In the rows, 128 means zero.
The rows of T fall into several groups and each row is roughly a mix of its group's hidden directions.
T (92 x 10):
[[168 103 157 143 131  90 138 149 118 145]
 [160 113 160 106 144  87 102 116 114 131]
 [ 83 115 128 118 164 115 121 163 117 151]
 [112 140  73 112 154 126 109 157 132 140]
 [ 81 101 150 156 149 140 113 128 111 108]
 [161 146 105 109 129 153  98  94 141 104]
 [170 154 133 115 166 129  93 128 126 149]
 [171 150 147 151 102 143 128  97 109 113]
 [140 178  80 127 112 141 130 120 134 115]
 [ 93  94 146 115 124 108 150  87 123 110]
 [ 89 164 117 135 109 175 123 121 133 133]
 [161 172 159 138 114 133 137 120 133  93]
 [167 114  86 155 135 108 134 144 155 125]
 [123 122  91 155 144 128 174 126  94 132]
 [ 92 150 122 149 176 150 119 143 125 147]
 [148 158 104  96 169 120 121 101 143 132]
 [182 156 122 103 104 123 143 114 140 141]
 [112 138 135  93 157 145 104 124 108  83]
 [131 126 138 149 175 138 103 171 138 145]
 [145 151  76 108 125 124 148 134 163 116]
 [128 129  95  77 154 132  97 133 113 141]
 [149 161 136 136 149 131  91 134 125  81]
 [155 149 149 135 154 126 154 136 173 102]
 [ 90 151 119 142 107 165 135 114 156 104]
 [120 127 133 151 172 108 127 167 160 145]
 [121 101 191 123 124 128 149 108 133 125]
 [160 100 130  94 155  87 112 123 124 118]
 [ 99 120 133 149 146 124  73 138 123 158]
 [ 93 123 147 101 149 127 145  86 111 154]
 [ 98 148 132 125 122 142 120  81 142  87]
 [142 147 160 114 141 154 124 100 154  88]
 [141 112  94 131  90  99 139 126 168 120]
 [126 145 149 168 106 144 145 150 110 168]
 [135  78 162  99 142 103 138 125 138 141]
 [115 152 128 125 141 123  85 148  84 104]
 [ 95 163 115 102 130 159  97 103 121 126]
 [142 118 191 130 112 129 154 105 122 128]
 [ 77 107 148 133 155 121 137 160 113 144]
 [ 76 121 142 165 116 150 134 143 107 134]
 [132 140 171 174 114 117 145 111 104 138]
 [164 149 161 108 116 120 162 130 118 160]
 [168 118  78 144 115 108 149 141 132 122]
 [147 100  87 108 106 144 125  93 120 108]
 [133 135 158 122 114 131 188 120 155 139]
 [112 119 113 188 112 127 115 131 108 102]
 [120 114 116 103 123 133 116 128 182  89]
 [ 95 137 125 168 129 130 111 107 113  84]
 [ 85 153 102 117 165 136 147 105 135 134]
 [147 163 111 104 158 161  97 116 113 126]
 [139 126 169 164  95 129 137 154 152 142]
 [141 105 161 150  94 127 138  92 141 100]
 [155 124 100 108 153 127 152 136 147  81]
 [154 143 120  81 149 113 130  86 133 138]
 [111 148 127  82 129 147  80 117 140 125]
 [ 77 103 124 156 141 126 144 147 143 105]
 [ 87 116 150 152 160 149 110 132  98 116]
 [126 147 109 116 111 110 143 155  72 114]
 [ 93 113 146 147 111 153 145 163 114 160]
 [ 99 105 134 146 144 152  96 104 129  89]
 [134 130 135  77 142 118  78 113 133 121]
 [180 169 102 111 115 132 127 120 126 139]
 [108  76 158 143 134 121 137 164 138 132]
 [114 127 110  98 166 117 151 164 116 101]
 [152 156 127 146 159 107 135 168 143 102]
 [145 122 150 145 160 138 100 173 129 154]
 [161 112 135 115 136 109 117 168 112 170]
 [131 138 156  99 123 160 132  88 136  93]
 [ 95  96 153 136 108 141 153 156 118 157]
 [ 93 142 117 137 111 156 136 106 162  91]
 [118 175  99 112 142 136 129  83 119 126]
 [123 141 111 101 157 125 120 151  98  82]
 [143 157  87 158 126 145  98 126 103 111]
 [140 136 112 137  89 132  89 110  86 124]
 [166 120 129 107 171 116 116 152 157 144]
 [136 150 128 159 164 106 101 169 136 121]
 [ 95 154 101 140 136 152 145  94  99 119]
 [147 167 130 117 160 135  97  96 109 143]
 [158 132  93 154 131  96 147 166 132 129]
 [154 139 176 154 108 135 145 110  98 126]
 [150 106 127  80 147 102  95 130 142 116]
 [134 160 123 129 180 127  95 100 123 122]
 [107 116  99 139 145 101 113 170 105 153]
 [ 77  88 116 151 133 117 120 141 142 111]
 [133 158 130 123 185 138 100 120 122 152]
 [167 104 142 118 137  99 121 163 118 159]
 [121 108  79 130 113 118 109 121 167 103]
 [143 113 138 113 111 157 142  79 161 117]
 [ 92 122 161 143 116 150 132 127  91 160]
 [116 139  70 112 144 117 115 160 139 142]
 [160 110 155 118  74 123 127 121 107 135]
 [146  94  95 129  92 130 154 103 138 149]
 [165  95 147 145 136  84 150 137 123 126]]
In each list below, two rows fit none of the groups, and each other row fits one group, some only roughly. Which are they? Name them in the order they come.
- J_951: [142  94  84 111 155 108 150 134 132 106]
- J_214: [113 139  64 108 121 113 126 146 137 113]
- J_402: [ 78 119 146  94 139 149 109 120 103 127]
- J_237: [114 154 175 145 124 115 163 149 139 147]
- J_63: [157 105  98 105 162 104 137 147 106 142]
- J_447: [ 83 139 136 135 138 158 142 140 107 169]
- J_642: [ 93 112 112 101 167 145 100 124 145 111]
- J_157: [ 98 121 175 124 156 129 148 146 101 148]
- J_870: [169 123 101 124  90 130 160 105 128 110]
- J_592: [128 129 103 129 169 102 139 178 128 116]
- J_648: [147 129 159 168 120 112 148 139  97 159]
- J_961: [112 106 180 157 107 149 131 149 138 122]
- J_767: [187 138 132 107 135 109 100 107 131 119]
- J_891: [157 117  72 135 106 114 130 129 106 107]
 => J_214 J_961
- J_560: [187 137 134 116  96 116 106 115 116 120]
- J_420: [ 92 146 100 125  92 150 112 122 154 104]
- J_709: [119 129 166 152 133 126 134 132 163 176]
- J_200: [113 129 150  91 119 152 169 100 131 105]
- J_53: [104 132 112  85 173 136 115 148 135 146]
- J_549: [157 138 152 148 101 130 164 109 165 134]
- J_753: [135 109 105  85 122 148 153  98 124  97]
- J_901: [153 131  85  98 113 119 119 116 170 122]
- J_970: [189 152 115 121 112 128 100 142 135 125]
- J_572: [ 94 118 157 113 130 134 156 159  97 152]
- J_548: [161 160 100 143 153 123 100 141 148 104]
- J_953: [141 113 131  78 122 120 138 109 176 128]
- J_696: [174 134 106 144 140 133 109 120 155  90]
 => J_420 J_572
- J_379: [102  96 110 128 132 142 119 170 168 132]
- J_411: [ 94 128 118  88 172 148 108 138 132 138]
- J_782: [ 90 130 153  81 148 146 131 122 104 116]
- J_382: [162 144 115 132 128 139  90 111 125  80]
- J_346: [154  98 150 118 143  80 121 114 137 101]
- J_775: [126 131  94 149 141 137 157 145  89 163]
- J_305: [101 132 123 166 118 140 170 104 137  98]
- J_180: [ 99  97 144 101 160 113 161 115 146 141]
- J_55: [142  96  92  94 156 108 127 129 143 103]
- J_569: [146 101  88  88 159 107 125 131 128 121]
- J_980: [ 98 165 117 131 135 157 124  84 141 147]
 => J_379 J_980
- J_118: [129 128  93 111 122 131  94 127  80 101]
- J_205: [153 136  95 164 127 100 100 159 116 128]
- J_220: [181 122 116 115  99 123 133 164 146 131]
- J_772: [129 150 162 112  84 142 143  95 109 127]
- J_36: [134 132 167 139 162 134  90 116  98 146]
- J_997: [119 141 127 181 127 138 120 140  80 121]
- J_685: [135 120 123  94 137 158 108  90 141  91]
- J_809: [ 96 131 155 145 162 131 103  96 100 125]
- J_317: [124 170 145 142 169 148 130 139  97 144]
- J_743: [104 100  98 108 173 127 101 143 126 119]
- J_197: [155 150 125 109 125 146 114 108 119  72]
- J_177: [125 103 100 140 114 119 141 156 149 178]
- J_555: [110 101 118 124 165 140  77 121 148 127]
 => J_317 J_177
- J_839: [160 162  85 117 133 149 100 116 130 116]
- J_122: [119  89  81 107 136 110 149 142 116 146]
- J_374: [150 149 153 144  73 131 138 109 109 140]
- J_453: [ 97 117 121 145 118 111 100 129 175  97]
- J_879: [118 111 132  88 159 150 106 100 159 116]
- J_170: [157 159 142 140 114 133  87 106 113  96]
- J_561: [115 131 146 142 179 122 107 153 164 130]
- J_323: [181 144 148 130 109 111 140 112 131 162]
- J_989: [103 145 145 146 123 134 132  71 117 101]
- J_267: [126 115 140 164  99 132 157 147 169 110]
- J_907: [112  95 134 124 127 134 111  92 162  90]
- J_586: [156 158 163 135 139 142 109 114 148  90]
- J_928: [115 113 166 141 136 116 103  87  97 110]
 => J_453 J_323
- J_129: [104 113 169  87 162 137 139 134 128 140]
- J_42: [ 95 122  63 127 136 133 115 132 136 134]
- J_455: [165 122 149 128  87 118 149  96 151 117]
- J_90: [174 112  95 104 100 123 113 124 116 106]
- J_410: [ 96 124 149 151 144 153 124 165 115 164]
- J_503: [112 120 177 130 153 159 113 106 105 114]
- J_965: [146 164 150 113 102 136 155 117 106  91]
- J_942: [112 149 111 148 123 153 139 142  89 170]
- J_164: [129 161 122 165 160 138  85 128 117 115]
- J_641: [116 114 138 125 196 117 118 133 147 132]
- J_896: [135 160 139 156 150 102 125 177 117 136]
 => J_42 J_90
- J_334: [ 97 113 145  81 137 149 163 112 131 127]
- J_521: [159 168 102 158 109 124 129 139  96 139]
- J_359: [163 122 143 130  83 118 143  95 152 114]
- J_587: [ 95 131 123 118 180 120 123  88 125 118]
- J_574: [156 142 102 120  89 127 135 119  88 102]
- J_189: [128 140 136 147 150 100 162 174 148 145]
- J_358: [166 152  78 117 110 119 114 126 150 126]
- J_618: [150 167 157 152  88 120 117 128 107 120]
- J_10: [ 89 143  91 129 126 135 133 155 145 167]
- J_128: [101 104 181 143 127 105 138 146 131 147]
- J_273: [138 116 124  86 150 150 137 103 148  88]
- J_495: [128 124  84 115 134 148 132 173 126 161]
 => J_10 J_128
- J_407: [142  95  78 116 130 114 160 141 146 131]
- J_130: [149 126 118  96 120 151 142  93 127  82]
- J_716: [130 154 161 145 122 132 116 125  85 169]
- J_304: [147 130 145 109 115 112  89  80 133 107]
- J_173: [137 111 106 150 170 112 116 156 166 133]
- J_396: [136 108 114  77 141 119  96 151 154 127]
- J_101: [103 101 120 140 167 120 101 145 155 157]
- J_822: [ 95 164 141 163 116 150 130  97 111 127]
- J_303: [158 160  98 149 144 130  98 147 144 102]
- J_316: [ 93 155 126 163 117 153 151  97 122 111]
- J_131: [137 142 170  93 122 161 157 120 140 144]
- J_50: [112 137 113 144 183 136 119 158 156 134]
 => J_304 J_131
- J_615: [ 90 124 147  96 168 134 159 138 136 116]
- J_820: [105 137 123 147 116 118  83 143  88 153]
- J_218: [ 81 130 109 124 138 120 151  93 131  94]
- J_789: [180 116 151 134 140 117  89 150 130 127]
- J_264: [147  87 157 150 125  96 140 124 103 150]
- J_529: [115 123 117 130 132 104 177 168 122 156]
- J_186: [121 146 152  95 137 123  85  90 113 125]
- J_83: [103  96 161 116 148 148 114  97 145 102]
- J_232: [102 139 121 151 113 130 143 144 103 183]
- J_580: [105  88 129  90 124 154 141  94 132 122]
 => J_264 J_232
- J_959: [126 128  93 171  97  99 140 153 126 131]
- J_465: [148 124 179 154 127  97 129 105 104 127]
- J_445: [153 136 133 136 129 150  90  94 145  88]
- J_860: [132 125 102 183 122 115 137 165 145 135]
- J_612: [171 151 131 133 139 127 156 137 146  83]
- J_826: [108 120 153  92 162 159 120 106 138 104]
- J_913: [181 146 146 110 142  98 122 105 135 144]
- J_328: [129 155 137 140  85 116 158 138  90 146]
- J_690: [103  91 119 141 143 124 119 139 155 176]
- J_793: [131 105 125 150 105 134 110  92 150  83]
- J_889: [102 100 130  96 116 135 168 111 137 161]
- J_508: [113 148 146 128  88 138 114 105  81 140]
- J_228: [ 96 169 123 139 122 155 125 100  94 140]
- J_250: [131 131  88 123 106  89 149 154 154 147]
- J_501: [112 136 124  94 118 149  95 123 170  98]
 => J_860 J_913
